The rows of T fall into a few groups, which share some directions, and each row is roughly a mix of its group's hidden directions.
T, 99 rows:
[[ 0.92  3.71  2.97  2.21  1.19  2.43 -0.62  1.04  0.20 -1.11]
 [-0.87 -0.11  0.13 -1.31 -2.27 -3.50 -2.32 -3.59  0.35  0.15]
 [-0.03 -0.83 -2.29 -1.53 -0.33 -2.95 -4.17  0.26 -0.59 -1.88]
 [-0.22 -0.96 -0.18 -0.60 -2.28 -1.28 -0.88  2.51  4.80  0.05]
 [ 0.25  1.18 -1.61 -0.12  1.18 -2.01  2.53  2.50  4.02  0.07]
 [ 0.05 -3.91  1.92 -1.07 -1.46  0.11 -1.44  2.01  1.92 -2.50]
 [-0.05 -3.48 -1.79 -1.41 -2.45 -1.97 -0.20  0.89 -1.31 -2.94]
 [-1.30 -1.91 -2.94 -0.14 -1.09 -2.68 -3.86 -0.81  0.18  0.64]
 [ 0.22 -0.56  2.55  0.00 -0.63  1.46 -1.47 -1.84 -4.60 -1.50]
 [ 2.12 -0.81  4.62  0.73 -0.77 -1.33 -1.91 -0.32  1.82 -1.37]
 [ 0.87 -2.65  2.30  3.83  1.52 -0.94 -2.36  0.17 -1.02 -0.87]
 [-4.07  3.37  0.18  0.41 -0.68  1.33  2.24 -1.42  0.32  0.93]
 [ 0.75 -2.46  0.89  3.49 -0.39 -2.34 -2.59  0.62 -0.32 -2.44]
 [ 0.94 -1.25 -2.91 -1.55 -3.40 -0.90  1.00 -2.01 -0.99 -2.58]
 [-0.24  2.73  2.06  0.97  2.28  0.67 -0.73  0.05  2.12  3.87]
 [ 3.02  0.47  0.91  1.28 -2.34 -2.44 -1.37  2.76 -1.51  1.81]
 [-0.42  0.09 -1.96  1.34 -0.44 -0.73  1.83  2.95  4.09  1.74]
 [ 0.10 -1.22  1.73 -0.65 -1.37  1.65 -2.03 -2.69 -3.97 -1.31]
 [ 3.13  4.58  0.49  0.26 -1.19  1.53  1.10 -1.24  0.85  0.22]
 [-0.30 -1.52 -0.90 -1.35 -2.06 -3.37 -3.50  0.17  0.03 -2.33]
 [ 1.01 -1.85  0.26 -1.53  0.30 -4.61  0.51 -2.05  1.67 -1.71]
 [ 0.98 -0.47 -2.12 -1.75 -3.15  0.41  1.42 -0.79 -1.82 -3.68]
 [-0.16  1.29 -1.70  0.50 -0.50 -1.15  2.16  1.85  4.50  1.90]
 [ 1.60 -3.79  0.31 -0.31  1.70 -2.29  1.18 -2.79  1.75 -0.90]
 [ 0.14  1.91 -0.26  1.04  1.66  0.92  0.71 -2.30 -4.90  0.37]
 [ 0.45 -0.66  3.84 -0.58 -0.79  1.85 -1.54 -0.95 -3.34 -2.04]
 [ 1.91 -1.08 -2.63 -2.51 -2.29  0.53  2.49 -1.42 -2.26 -1.20]
 [-1.24 -3.50 -1.47  0.33 -1.42 -3.77 -2.24  0.68  0.62 -0.46]
 [ 2.31 -2.34  2.05 -0.95 -0.34 -0.26 -0.02  2.20  3.37 -2.46]
 [ 1.33  0.09 -0.90 -1.69  0.80  2.59 -3.32 -0.04 -3.21 -2.04]
 [-2.14 -0.29 -0.76 -0.47  1.14  4.41  2.39 -2.38  0.44 -0.72]
 [-0.88 -1.45  2.46  0.30 -1.44 -0.13 -2.05  3.57  3.20  0.21]
 [-3.24 -2.41 -3.76  0.41  0.03 -1.26 -1.54 -0.35 -1.43  1.27]
 [ 3.82 -3.89 -0.04  1.68  0.08  0.66 -1.41 -0.33  1.80 -0.18]
 [-2.16  1.38  2.48 -0.71 -0.75  2.50  3.26 -1.79  2.09  0.36]
 [-1.74 -2.16 -1.49  0.38  2.87  3.41  1.08 -2.33  0.99 -0.94]
 [ 0.11 -1.89 -1.13 -0.91 -2.32  0.73 -1.01  1.63  4.76  0.62]
 [ 0.41  1.79  2.33  0.64  1.04  0.99  3.69  2.39  2.72  0.57]
 [ 2.21 -0.36  2.34 -0.97 -1.25  1.07  0.74  2.50 -1.53 -3.88]
 [ 0.02 -1.24  2.60 -0.75  0.43  0.27 -1.72 -2.39 -4.05 -2.04]
 [ 2.45 -1.41  3.03  3.53  1.16 -0.80  0.04 -1.35  0.26 -2.19]
 [-1.22  0.24  2.29  2.60  2.05 -0.99  3.93  0.63  0.57  1.85]
 [-1.40 -0.17  3.12  2.26 -0.11 -2.38  3.46  0.81  1.58  0.87]
 [-0.32 -1.64  0.69 -1.14 -2.06 -0.59 -1.00  3.12 -1.02 -4.18]
 [-2.50 -3.96 -2.29 -0.55 -0.89 -2.25 -1.27 -1.81 -0.30  0.14]
 [-2.48 -4.18 -2.14  0.26 -0.16 -2.89 -1.13  0.05 -0.18 -0.58]
 [ 3.48 -3.18  2.13 -0.36  0.20 -1.87 -0.92  1.09  2.24 -0.92]
 [-3.74  2.92  0.56 -2.09  2.32  0.38 -0.87 -1.21 -1.71  0.72]
 [-2.14 -1.55 -1.65  0.88  2.35  3.13  2.02 -2.86  0.52 -0.09]
 [ 0.06 -1.18  0.75  0.12 -1.90 -0.35 -1.78  3.16 -1.42 -4.18]
 [-2.84  4.12 -0.62 -0.51 -0.79 -2.10 -0.31 -1.19 -2.07  1.35]
 [-2.52 -2.75 -2.07 -0.83 -0.24 -0.24 -2.46 -1.80 -1.72  2.66]
 [ 2.65 -3.54 -0.79 -0.60  2.22 -2.42 -2.39 -0.16  0.06 -1.13]
 [-0.31  2.17 -2.95  1.40  0.74  1.22  0.01 -2.27 -2.79  2.81]
 [-2.95  0.96 -2.96 -3.19 -1.00 -0.94  1.53  1.28  1.88  0.62]
 [ 0.29 -1.11  0.80 -2.07 -0.12 -1.33 -1.16  2.22  4.73 -1.30]
 [-0.88 -2.19 -1.02 -0.60  2.54  2.70  1.89 -3.74 -0.14 -0.30]
 [-0.66 -2.27  0.23 -0.23 -3.55 -0.01 -2.83  1.72  3.01  0.24]
 [-1.01 -4.34  0.22 -0.13 -0.95 -3.50 -1.81  0.18  0.93 -1.05]
 [ 1.93  1.46 -1.71 -2.46  1.57  3.69 -2.05 -0.67 -1.45 -0.83]
 [-2.49  3.96  0.56 -0.38 -1.72 -1.42  1.68 -0.80 -1.93  1.97]
 [ 1.53 -0.75 -1.95 -2.19  1.23  1.66 -1.94 -1.76 -3.15 -2.40]
 [ 3.42  0.48 -0.05  0.56 -2.44 -2.61 -2.21  1.55 -1.97  1.47]
 [-2.12  2.40  1.17 -1.20 -1.63 -2.80  3.75 -0.59 -0.52  0.28]
 [-2.71  3.43 -0.24  1.04 -1.09 -2.17  1.51 -0.86 -1.87  2.37]
 [-1.17 -3.05 -1.39 -4.37 -2.07 -1.42  0.15 -0.04 -0.16  0.54]
 [ 1.21 -1.66 -2.75 -0.74 -2.46  0.59  0.36 -0.04 -3.65 -2.47]
 [-0.28 -1.80 -0.67 -0.55  2.33  1.95 -0.47  1.84  4.21  1.92]
 [ 0.78 -2.58 -0.14 -0.96  0.95 -3.13  0.56 -2.81  2.65 -2.04]
 [-2.09  3.27 -0.46  0.94 -1.10  3.32  0.15  1.59 -2.11  1.72]
 [ 0.58 -1.03  0.99 -0.33 -0.43  0.98  0.91  3.41 -2.07 -4.24]
 [ 0.62 -2.65 -0.16 -1.21  1.57 -3.74 -0.10 -1.78  2.16 -2.27]
 [-2.63 -0.82 -2.41  0.45  2.86  2.74 -1.10 -1.86  1.40 -1.56]
 [ 2.42 -2.08 -1.47  0.89  0.21 -3.77 -2.17  2.26 -0.14 -1.08]
 [ 0.25 -0.56  2.41  0.96  0.90  3.66  3.70 -1.01  0.23  1.51]
 [ 1.44 -0.07 -2.67 -0.29 -2.94  0.79  0.74 -0.88 -2.75 -3.31]
 [-1.10  0.43  0.82  1.35 -1.76 -3.21  2.55  1.25  3.49  0.91]
 [ 1.54 -0.67 -1.21 -2.71  2.62  0.37 -2.33 -0.24 -2.00 -3.20]
 [ 1.07 -2.40  0.64  2.30  0.53  2.85  0.02  3.08  2.70 -0.70]
 [ 2.75 -3.93 -1.30  0.42 -0.25 -0.08  1.34  0.79  1.83 -2.76]
 [ 0.04  2.14 -2.63  1.32  0.84  0.04  0.66 -2.11 -4.28  1.10]
 [-1.79 -0.84 -1.69 -0.42  0.63  3.68  1.00 -1.49  2.48 -2.84]
 [-0.41  3.24  0.02  0.07 -1.94 -3.11 -0.33 -0.21 -2.89  2.38]
 [ 2.07 -0.75 -1.15 -1.00  0.22 -4.37 -3.06  0.70 -0.98 -1.11]
 [ 0.03 -1.45  1.35  1.18  0.13  1.23 -0.91  2.54 -2.84 -4.02]
 [-2.61 -1.02  0.61 -0.38  3.80  0.33  0.93 -3.66  0.82  0.69]
 [ 1.99 -1.54  2.92  2.66  0.64  1.30 -1.37 -0.51 -2.63 -2.28]
 [-2.50 -2.86 -1.22 -2.95 -0.97 -2.61 -0.44 -0.77  1.86  1.31]
 [-1.06  3.45 -0.15  1.73 -1.91  1.87 -1.04  2.80 -1.59  1.92]
 [ 0.90 -3.65  2.66  2.20  0.28 -1.90 -2.01  0.37 -0.45 -2.05]
 [ 0.39  1.27 -1.56  0.85 -0.11 -0.48  3.86  2.03  3.60  1.08]
 [-0.04 -2.26 -2.65 -1.19 -2.11  0.91  0.15 -1.84 -3.55 -1.87]
 [-2.50  1.27 -4.05 -2.45 -1.48 -0.49  2.03  0.61  0.90 -0.54]
 [ 1.17  0.17 -3.32 -1.10 -1.78  2.38 -3.12 -0.37 -2.32 -0.79]
 [ 0.04 -3.60 -1.24 -0.23 -2.45 -2.04 -0.71 -1.28 -0.98 -3.25]
 [-0.88  1.77  2.86  0.87  2.15  1.81 -2.51  2.19 -0.16  2.54]
 [ 0.11 -1.47  1.78 -0.33 -3.95  1.87 -1.33  1.82  2.95  0.05]
 [ 3.61 -1.16  1.75 -0.26 -2.84 -2.40  1.38  2.20  0.46 -0.28]
 [ 2.60  0.50  1.01  0.19 -1.21 -3.42 -2.72  2.71 -1.23  0.92]]

Here is one row of each group, with its name. Which group are the others in?
[ 2.67  0.48  1.95 -0.58 -2.53 -3.10  0.82  2.32 -1.85  1.15] => S
[ 0.12  1.04 -2.81  0.14 -0.30 -1.66  2.57  1.22  4.08  1.32] => P
[ 1.81  1.55  2.96  1.83  1.31  2.51  1.44  0.57 -0.91 -3.06] => W

[-0.38  0.39  1.35  1.37  1.60 -0.90  0.86 -2.08 -5.04 -0.70] => P
[-0.29 -1.93  1.13  2.67 -0.83 -2.06 -2.09 -2.94  1.11 -2.64] => W
[ 0.60 -2.33 -1.90 -2.58 -3.29 -0.41  0.49 -1.56 -1.81 -2.32] => W
[-0.06  2.14 -0.69  0.88 -0.23 -1.62  1.57 -3.39 -3.98 -0.01] => P
[-1.42  2.19 -3.97 -2.17 -2.40 -0.95  0.96  1.44  1.19 -0.19] => W
[-2.10 -1.70  1.41 -3.75  0.49 -0.94  2.46  0.89  2.45 -0.98] => W
[ 2.03 -0.50 -1.54 -0.15 -0.04 -3.72 -3.38  1.98 -1.30 -0.85] => S
[ 0.47  2.28  0.55  0.68  2.25  3.75  2.53 -0.24  0.23  2.55] => P
[ 2.26 -1.83 -1.52 -0.12  1.66 -3.00 -3.37  1.09 -1.75 -0.39] => S
[ 0.43 -2.20  3.46 -0.67 -1.45 -1.08 -4.18  0.13  0.28  0.24] => W
[-1.67 -1.75 -3.11 -0.37 -2.87 -2.94 -1.75 -0.47  0.64 -1.48] => W
